[[118 126 134 118 138]
 [115 133 137 120 102]
 [123 118 121 125 119]
 [146 145 139 143 132]
 [141 105 119 146 135]
 [100 153 103 117 102]
 [134 148 103 122 130]]
->
[[118 126 134 118 138]
 [123 118 121 125 119]
 [141 105 119 146 135]
 [134 148 103 122 130]]

[[106 113 129 111]
 [106 113 129 111]
 [127 109 104 126]
 [146 134 108 116]
 [125 139 134 100]
 [128 109 103 126]
 [106 112 130 111]
 [129 146 152 129]
 [131 116 123 155]
 [125 139 134 100]
 [147 136 108 116]
 [107 112 129 111]]
->
[[106 113 129 111]
 [127 109 104 126]
 [125 139 134 100]
 [106 112 130 111]
 [131 116 123 155]
 [147 136 108 116]]

[[143 135 125 133 133 117 124 128]
 [143 136 125 135 132 113 122 127]
 [149 135 122 132 129 111 121 123]
 [143 137 120 141 140 113 116 118]
 [129 134 130 125 139 128 126 119]
 [132 134 125 128 129 128 128 129]
 [150 138 119 148 139 117 117 115]
 [136 135 123 130 141 130 133 126]
 [140 134 116 126 152 127 130 131]
 [136 134 123 128 142 127 125 123]
 [141 135 122 134 143 131 136 131]
 [150 138 117 144 140 116 117 120]]
->
[[143 135 125 133 133 117 124 128]
 [149 135 122 132 129 111 121 123]
 [129 134 130 125 139 128 126 119]
 [150 138 119 148 139 117 117 115]
 [140 134 116 126 152 127 130 131]
 [141 135 122 134 143 131 136 131]]

[[130 127 129 126 126 139 126 117 127 117 138 137 126 154]
 [142 127 142 127 127 132 127 120 127 121 118 119 127 123]
 [112 143 113 142 141 119 141 128 145 128 128 128 144 124]
 [127 125 126 126 126 139 127 147 125 145 117 118 126 120]]
->
[[130 127 129 126 126 139 126 117 127 117 138 137 126 154]
 [112 143 113 142 141 119 141 128 145 128 128 128 144 124]]

[[105 121]
 [105 121]
 [129 147]
 [135 117]
 [131 131]
 [130 147]
 [106 121]
 [130 130]
 [130 130]
 [137 115]
 [136 118]
 [143 133]]
->
[[105 121]
 [129 147]
 [131 131]
 [106 121]
 [130 130]
 [136 118]]

[[123 121 144 126 121 109 129 119 138 127]
 [128 131 135 132 141 126 139 127 118 117]
 [143 147 131 135 107 125 125 123 133 128]
 [147 129 115 115 129 136 126 136 124 123]
 [128 116 115 118 119 125 128 131 121 130]
 [152 121 115 135 127 131 136 136 124 120]
 [119 127 126 142 129 111 134 127 122 146]
 [115 122 127 138 146 138 118 127 146 124]]
->
[[123 121 144 126 121 109 129 119 138 127]
 [143 147 131 135 107 125 125 123 133 128]
 [128 116 115 118 119 125 128 131 121 130]
 [119 127 126 142 129 111 134 127 122 146]]

[[140 152 139 154 125 111 143 136 150]
 [133 132 132 132 132 127 130 130 131]
 [145 156 139 153 130 113 144 139 148]
 [139 144 134 146 129 119 143 133 141]
 [139 146 140 144 133 121 140 132 145]
 [139 147 135 146 129 117 140 135 141]
 [134 152 147 147 128 114 137 132 153]
 [141 149 135 151 127 114 143 137 147]
 [137 152 145 148 128 116 140 133 151]]
->
[[140 152 139 154 125 111 143 136 150]
 [145 156 139 153 130 113 144 139 148]
 [139 146 140 144 133 121 140 132 145]
 [134 152 147 147 128 114 137 132 153]
 [137 152 145 148 128 116 140 133 151]]

[[128 152 109]
 [122 128 125]
 [130 136 155]
 [127 124 145]]
->
[[128 152 109]
 [130 136 155]]
---
[[125 139 128 127 128 129 116 122 129 128 130]
 [132 137 128 128 128 127 142 131 132 127 118]
 [127 131 128 129 128 127 130 131 116 127 124]
 [125 118 128 129 127 128 154 129 130 128 124]
 [126 131 128 128 128 127 115 130 131 127 124]
 [126 125 128 128 129 129 125 129 114 128 128]
 [130 128 128 129 127 129 124 125 136 129 129]
 [128 119 128 129 129 128 115 125 131 127 134]]
->
[[130 125 139 128 127 128 129 116 122 129 128]
 [118 132 137 128 128 128 127 142 131 132 127]
 [124 127 131 128 129 128 127 130 131 116 127]
 [124 125 118 128 129 127 128 154 129 130 128]
 [124 126 131 128 128 128 127 115 130 131 127]
 [128 126 125 128 128 129 129 125 129 114 128]
 [129 130 128 128 129 127 129 124 125 136 129]
 [134 128 119 128 129 129 128 115 125 131 127]]

[[134 124 123 123 141 137 115]
 [139 105 114 133 140 139 119]
 [116 135 137 144 108 110 102]
 [139 144 143 124 147 144 118]
 [128 152 143 123 131 131 108]
 [141 102 111 139 145 141 126]]
->
[[115 134 124 123 123 141 137]
 [119 139 105 114 133 140 139]
 [102 116 135 137 144 108 110]
 [118 139 144 143 124 147 144]
 [108 128 152 143 123 131 131]
 [126 141 102 111 139 145 141]]

[[121 126 123 114 141 116 117 130 130 141 117 128 107 122 107]
 [131 120 128 132 124 135 129 131 126 121 127 131 130 131 136]
 [131 122 128 133 123 135 130 130 126 121 129 131 132 131 137]
 [131 119 127 132 124 135 128 132 125 121 126 132 129 131 135]]
->
[[107 121 126 123 114 141 116 117 130 130 141 117 128 107 122]
 [136 131 120 128 132 124 135 129 131 126 121 127 131 130 131]
 [137 131 122 128 133 123 135 130 130 126 121 129 131 132 131]
 [135 131 119 127 132 124 135 128 132 125 121 126 132 129 131]]

[[126 135 133 107 141 139 120]
 [107 141 139 120 120 133 132]]
->
[[120 126 135 133 107 141 139]
 [132 107 141 139 120 120 133]]

[[116 115 108 107 137 123 105 113 150 115 108 115]
 [108 109 139 145 133 134 116 127 118 109 113 108]]
->
[[115 116 115 108 107 137 123 105 113 150 115 108]
 [108 108 109 139 145 133 134 116 127 118 109 113]]

[[111 101 147 113 103 147 102 117 109 138 139 101]
 [124 126 126 125 125 124 125 125 125 124 124 126]]
->
[[101 111 101 147 113 103 147 102 117 109 138 139]
 [126 124 126 126 125 125 124 125 125 125 124 124]]
